T: rows in 3 groups, each row roughly a mix of its group's directions
T (114 x 10)
28; -28; 34; -1; -7; 28; -12; -21; -4; 36
47; 7; -5; -51; 7; -1; 14; -4; 17; -6
-28; -3; -2; -19; 29; 22; 38; -24; -32; -2
-32; 16; -28; 28; -26; 6; 4; 17; 37; -13
8; -25; 34; -19; -35; 34; -22; -13; 11; -3
-7; 33; 33; 0; 22; 6; 11; -51; 4; 1
-48; 5; -1; 5; 3; 9; -1; 21; 50; 0
12; -7; 9; -2; 28; -9; 5; -8; 58; -29
33; -22; -25; -45; -6; 23; 23; -8; -1; 1
18; -15; -12; 23; -2; -20; 0; -38; -19; -45
13; -13; 2; 10; 35; -40; 37; -17; 15; 17
8; -50; 16; -33; -18; 0; -19; -6; -4; 29
-29; 29; 4; -12; 17; 24; -7; 44; 13; -24
-17; -5; -24; 28; -16; -2; 16; 6; -49; -30
51; -19; -11; 4; 14; -13; -19; 39; 7; -8
4; -5; 4; 22; -33; 5; 6; 39; -47; -3
-2; 28; -1; 35; 3; 9; 11; 12; -55; 6
-3; -14; -20; 43; 40; 29; 9; -17; 6; -12
25; 3; 27; 23; -42; -28; -21; 20; 9; 8
43; -20; -23; -35; -3; 3; 28; 0; -14; 20
17; -47; -10; 30; 27; 31; 0; -14; -3; 3
46; -16; 25; -10; -9; -9; 28; -12; -34; 1
3; 2; 11; 2; -32; 34; -49; 11; -16; 19
-27; 50; -1; 16; 5; 8; -2; 23; 21; -30
4; -25; -37; 2; 6; -27; 8; -20; 41; 23
-4; -37; -10; 24; 16; -1; -34; -8; 7; 43
-2; -41; -15; -26; -20; -37; -4; 19; 17; -18
19; 27; 12; -19; 26; -9; -20; -6; -48; -17
10; 1; -24; -22; 1; 0; -24; -8; -28; 53
-14; 11; -25; -27; 1; 3; -30; -53; 4; 6
-40; -11; -11; 19; -50; 20; 13; -6; 7; 6
20; 4; 22; -40; 10; -23; 25; -14; -13; 37
-22; -8; -24; 26; -38; 14; -1; 2; -23; -39
0; 4; 35; -5; -9; 18; 4; 40; -33; 33
-29; -15; 19; 36; -5; 13; 24; 13; -41; 10
44; -3; -4; -17; -5; -42; 9; 20; 20; 24
27; 5; 0; -5; -25; -9; -49; 19; 29; 18
-17; 29; -3; -19; 15; 6; -14; -13; 51; 27
36; 27; -5; -22; 5; -24; -35; -11; 14; 27
-15; 4; 7; -1; 17; -6; 38; -38; 40; -18
9; -9; -26; -42; 4; 24; 27; 38; 10; -4
20; 10; -32; 30; 5; -14; -32; 24; 34; -8
-2; 27; 0; -43; -23; -40; 5; 19; 12; -11
-15; 53; -19; -33; -1; -12; -11; 12; 22; -12
22; -1; -1; -17; 49; 8; -9; 17; 33; 26
-26; -32; -23; -41; 19; 22; -5; -10; -20; 11
-30; 6; 23; 2; -5; 9; 1; 59; 15; 12
-10; 4; -49; 27; -9; 7; 0; 41; -2; 19
-40; 8; -4; 11; 18; -22; 35; -17; 25; -26
-24; -15; -46; 6; -12; -1; -32; 9; 29; 21
12; 30; 7; -63; 3; 12; 6; -10; 7; 8
0; 29; 26; -42; -28; -31; 15; 7; -10; 8
-34; 22; 12; -30; -39; 11; -31; 9; -10; 5
-40; 15; 5; -21; 0; 18; 3; -47; -12; 23
-13; 28; -17; 16; 23; -23; 11; 5; 47; -22
34; 10; -15; -38; 2; 22; -26; -33; -10; -15
-13; 10; 2; 35; -28; 3; 10; 35; 8; -42
27; -15; 13; 15; -6; -42; 26; -18; -4; 35
-21; 41; -33; 6; 5; -17; 8; 23; 0; -36
9; -2; 21; 13; 10; -28; 25; 8; 52; -21
1; -25; 27; 17; -39; -7; -45; -10; 10; 2
2; 29; 24; 4; -3; -21; -52; -8; 26; 7
14; 2; -5; -29; 57; 8; -15; -18; 16; 14
-13; -36; -6; 14; -7; -10; 52; 20; 17; -15
39; -16; 10; 6; -7; -45; 29; -6; 1; 24
-2; -38; 11; 22; -25; -6; 27; -5; 36; -26
-12; -13; -17; 42; -11; -11; 35; 29; -3; -27
-5; -3; 31; 1; -33; 44; -26; -6; -24; 12
-15; -11; -15; 18; -4; -6; 14; 27; -20; 56
-25; 25; 5; -10; 40; 35; -5; -5; 32; -13
-42; -2; 28; 21; 0; 31; 17; -24; -17; 17
29; 1; 20; 1; -13; -43; -25; 5; 31; -23
0; -59; 9; 14; -9; 17; 28; -10; 5; -20
-5; -14; -38; 23; 9; 16; -46; 13; 23; -4
6; 16; 2; 8; -2; -4; -28; 38; -39; 37
13; 12; -15; 10; -13; -22; 0; 38; -20; 48
-14; -5; -25; 24; 10; 18; -6; -3; 40; -44
-22; 20; 18; -27; 2; 28; -16; 33; 34; -16
-18; -34; -23; 29; -42; 6; 18; 7; 19; -1
25; -13; -43; 12; 2; -25; -1; -29; -22; 25
12; -10; -30; -3; -20; 6; -59; 10; -12; -7
14; 37; 17; -14; 9; 8; -28; 20; -31; 32
22; -26; 45; -22; -32; 14; 9; 20; -1; 11
-3; -38; -21; 47; 17; 5; 15; 5; -19; -22
-1; -26; -40; 10; -21; 14; -3; 21; -9; 43
-5; -23; 0; 7; -11; 4; 5; -29; -33; -52
-18; -2; -6; 10; -38; 4; -23; 32; -42; -13
44; -26; 33; -25; -16; -5; 3; -7; 1; 27
-41; 17; -32; 18; 34; 8; 29; -3; -5; -3
40; 5; -13; -28; 9; -18; 4; 13; 16; -45
16; -39; -7; -13; -38; -4; -13; -25; -8; 33
6; -50; 13; 28; 0; 28; -17; -20; 21; 6
8; -42; 26; 3; -29; -16; 30; 7; 30; -2
-16; 42; -3; 29; 29; -29; -19; -4; 2; -21
-33; -13; -5; 34; 5; 9; 37; 15; -34; 9
4; -29; -6; 36; 31; -20; 40; -12; -2; -8
-14; -33; 13; 47; -24; 4; -22; -3; 22; -11
7; 38; 2; 2; 25; 10; -22; 38; 30; -18
9; 42; -10; 22; -19; -17; 6; 33; -11; -33
-30; 25; 49; -3; -16; 11; 13; -17; 11; -23
-26; 0; -14; 56; 16; -8; -22; -5; 24; 6
22; -34; -11; -18; -24; -4; -17; -23; -29; 33
4; -39; -3; 14; -19; -30; 27; -19; 36; -5
-9; -8; 41; -16; -11; -8; 6; -33; 43; 14
40; -35; 22; -2; -5; -38; 17; 2; -8; 17
-39; 35; -3; 17; -18; -24; 30; -3; 5; 24
-3; -7; -8; 22; -20; -55; -3; 32; -20; 4
14; -6; -2; -12; 7; 21; 21; -13; -22; -59
-20; -1; 8; 28; -41; -10; -30; 26; -29; 4
-2; -5; 28; 5; -4; -23; 13; -24; 57; -4
-3; -28; -12; 4; -4; 40; -39; -6; 34; -14
-20; 4; 26; -18; -4; 42; -1; -44; 13; 11
12; -14; 1; 17; -38; -45; 11; -10; 26; -19
-11; -16; 33; -3; -30; -9; 29; -13; -8; 43

one row of each group, then the others: which group is each in?
-38; -1; 17; -11; -14; 4; 22; -51; -7; 15  <123>
24; 19; 0; 27; -23; -8; -37; 19; 37; -8  <63>
40; -6; 34; -32; -17; -16; 6; 20; 25; 6  <100>

5; -13; 34; -48; -17; 9; 0; -17; -13; 32  <63>
-3; 45; 13; -13; 18; -12; -21; 35; 22; 21  <100>
-35; -2; 7; 14; 0; 7; 17; -6; 13; 59  <100>
27; -9; -6; 15; 28; -43; 37; -3; 18; -2  <63>
-30; -19; -24; 21; -3; -22; 11; -3; 48; 17  <100>
-28; 21; 0; 24; -16; -23; 37; 10; -35; 11  <123>
-49; 8; -15; 6; -30; 28; 1; -29; -9; -13  <123>
-26; 4; -10; 17; -41; -16; 9; -15; 44; -10  <123>
24; -10; -46; 5; 10; -25; 17; -21; -18; 27  <100>
-4; -15; 26; 5; 14; -16; 32; -30; -16; -43  <123>
8; 29; 15; -17; 10; -4; -10; 10; -49; 35  <123>
